147,155,156,155,113,155,154
154,153,153,150,150,129,135
103,103,106,110,106,132,136
--> 136

118,112,108,109,117,126,130
135,132,133,132,132,139,150
122,124,126,123,117,114,121
--> 121

137,132,114,107,117
134,132,117,103,117
123,122,117,136,111
--> 111

139,129,154,152,147
146,128,126,119,119
115,114,106,139,142
--> 142

141,114,106,136,117,144,150
130,122,130,133,137,129,121
107,148,140,107,117,108,117
--> 117

120,103,134,106,143,151,133
111,144,134,142,106,106,139
111,108,134,111,141,145,113
--> 113

154,126,116,154,128
101,130,140,100,128
101,130,137,100,129
--> 129

128,150,154,135,155
128,150,154,134,155
128,149,153,136,155
--> 155

116,116,110,126,128
116,137,123,142,126
113,136,119,140,150
--> 150
---
[[130 136 120 132 123 119 130 135 110 132 137]
 [118 118 128 125 135 119 136 127 132 125 145]
 [150 138 122 133 128 143 116 125 137 121 110]
 [115 128 133 119 129 112 132 136 116 127 144]
 [133 135 137 119 118 135 117 128 123 130 106]
 [105 116 142 118 126 122 138 131 123 138 121]
 [153 154 124 131 120 140 116 137 102 119 108]
 [126 124 134 122 135 130 125 125 141 121 128]
 [118 120 137 118 129 129 127 127 127 129 119]
 [127 124 137 126 125 139 123 122 145 133 108]
 [147 153 115 133 123 121 121 141  99 121 136]] out 110

[[127 133 132 134 135 137 136 137 138 139 139 139 141]
 [138 135 130 130 127 125 123 123 122 123 123 120 119]
 [130 130 128 129 129 128 129 125 127 127 126 124 126]
 [134 129 125 124 122 117 115 114 113 111 109 106 115]
 [137 136 132 133 129 127 127 125 121 121 118 121 117]
 [135 137 134 136 135 132 129 129 129 132 128 131 130]
 [124 125 128 126 126 124 127 127 127 127 125 127 128]
 [129 126 126 123 125 125 126 125 124 125 123 125 121]
 [120 124 127 129 132 133 136 134 136 137 139 140 141]
 [128 130 126 124 126 126 127 123 124 122 124 125 121]
 [128 124 127 128 130 124 125 122 122 121 121 119 123]] out 126

[[131 113 125 137 115 132 135 135 112 130 145 147]
 [136 108 126 143 126 136 137 139 124 132 136 137]
 [142 142 102 119 128 141 120 125 116 141 124 141]
 [124 146 128 115 134 120 113 117 138 122 109 109]
 [140 112 119 140 126 140 135 138 121 136 135 141]
 [132 112 125 138 117 133 135 136 114 131 144 146]] out 141

[[129 117 133 133 153 122]
 [120 122 137 107 121 113]
 [131 137 126 116 126 128]
 [125 124 126 133 131 137]
 [137 114 119 121 140 133]
 [133 133 112 138 117 129]
 [125 132 120 125 125 138]
 [132 119 143 143 121 120]
 [127 139 123 114 139 119]
 [110 137 121 117 138 149]
 [143 135 118 128 126 124]
 [117 138 113 129 141 123]] out 128

[[114 137 108 117 106 132 151 125]
 [118 124 111  99 130 112 154 109]
 [131 149 150 138 147 147 116 138]
 [116 110 136 136 118 116 150 122]
 [125 129 116 116 155 124 112 131]
 [144 127 149 132 145 129 105 141]] out 138

[[124 131 131 125 127 127 131 119 125 129 131 140 120 135 130]
 [139 127 128 113 116 135 139 155 126 127 127 121 136 109 119]
 [115 129 139 132 135 126 129 106 120 131 136 141 116 141 130]
 [131 130 131 118 121 132 136 136 124 128 130 133 126 123 124]
 [132 128 131 117 120 133 137 141 124 128 130 128 129 118 122]] out 130

[[132 128 134 124 106 133 130 127]
 [128 135 124 127 125 123 134 135]
 [128 128 131 126 121 136 135 126]
 [126 135 126 129 114 126 131 125]
 [124 127 128 125 132 134 125 118]
 [121 123 123 121 124 132 128 123]
 [135 124 117 122 125 123 121 128]
 [133 131 131 123 142 130 125 124]
 [127 128 121 133 120 119 121 133]
 [124 125 134 130 136 125 131 122]
 [127 129 127 126 141 139 126 135]
 [124 131 135 131 126 126 124 132]] out 126

[[111 113 121 119 147 146]
 [136 130 119 121 119 120]
 [138 134 133 134 117 117]
 [136 133 131 132 115 115]
 [114 105 102 102 151 152]
 [137 130 119 121 118 120]
 [131 131 134 133 118 118]
 [138 131 120 122 120 122]] out 117

[[126 141 129 138 135 112 125 133 113 119 119 132 132 122]
 [127 118 122 133 115 133 141 128 129 127 145 125 139 121]
 [128 116 122 135 116 131 141 130 128 125 146 126 136 120]
 [125 144 128 137 135 112 127 133 115 120 118 133 130 121]
 [130 141 135 124 138 122 118 128 130 128 110 133 114 133]
 [118 124 127 111 129 140 119 135 138 118 120 131 124 136]
 [125 142 128 136 134 112 125 132 115 119 118 133 131 120]
 [133 129 128 141 125 113 137 121 114 141 131 119 133 123]
 [139 130 136 127 131 127 124 117 131 149 128 123 121 136]
 [125 142 128 137 133 112 126 131 115 119 118 131 132 118]
 [119 125 125 130 124 134 127 142 129 104 126 131 140 118]] out 120
---
[146 149 134 107 135 111 151] >> 135

[[100 133 138 117 157 111]
 [140 148 106 147 104 149]] >> 157

[152 137 115 124 126 116 149] >> 126

[137 118 156 115 121 136] >> 121

[[104 151 108 153 133 157]
 [157 119 140 106 143 156]
 [118 134 103 100 111 108]] >> 133

[[136 125 136 112 150 121 132]
 [113 124 108 113 138 122 117]
 [148 137 115 147 112 116 130]] >> 150

[113 119 139 137 149 105] >> 149

[151 148 124 140 104 123] >> 104

[[115 126 133 111 128]
 [113 112 101 125 131]] >> 128
---
[[151 139 126 123 135]
 [101 129 157 110 118]] ans = 110

[[125 127  99 114 108 112]
 [122 123 130 104 143 125]
 [148 104  99 130 109 112]] ans = 109

[[128 140 123 131 121 127 128]
 [113 142 146 140 113 139 126]
 [105 153 150 146 109 146 127]] ans = 146

[155 123 130 130 126 156 127] ans = 156

[138 140 107 126 140 124 104] ans = 124

[[136 107 112 135 114 111]
 [105 151 125 104 124 119]] ans = 124
---
Q: [149 109 151 119 112]
A: 112
Q: [104 146 100 103 109]
A: 109
Q: [132 131 154 128 104]
A: 104
Q: [156 146 140 157 136]
A: 136
Q: [126 132 123 152 131]
A: 131
Q: [118 105 145 123 128]
A: 128
Q: [130 129 153 129 128]
A: 128
Q: [112 155 131 127 121]
A: 121
---
[116 142  98 136 113] Answer: 116
[108 138 138 150 110] Answer: 108
[118 152 145 108 151] Answer: 118
[139 126 100 138 119] Answer: 139
[152 121 144 107 123] Answer: 152
[116  98 148 153 112] Answer: 116
---
98,108,150,114 ⇒ 114

108,140,107,99,114 ⇒ 99

144,134,109,100,101
118,105,103,118,131
113,143,138,104,136
⇒ 100

130,125,122,156
112,116,121,149
⇒ 156

114,124,156,124,153,112,103
115,119,126,153,126,118,117
131,115,157,133,137,128,115
⇒ 124

123,122,154,126,108
129,133,128,136,134
⇒ 126

129,106,126,125,125,112
133,121,126,140,126,139
⇒ 125

141,127,151,113,118,110 ⇒ 113
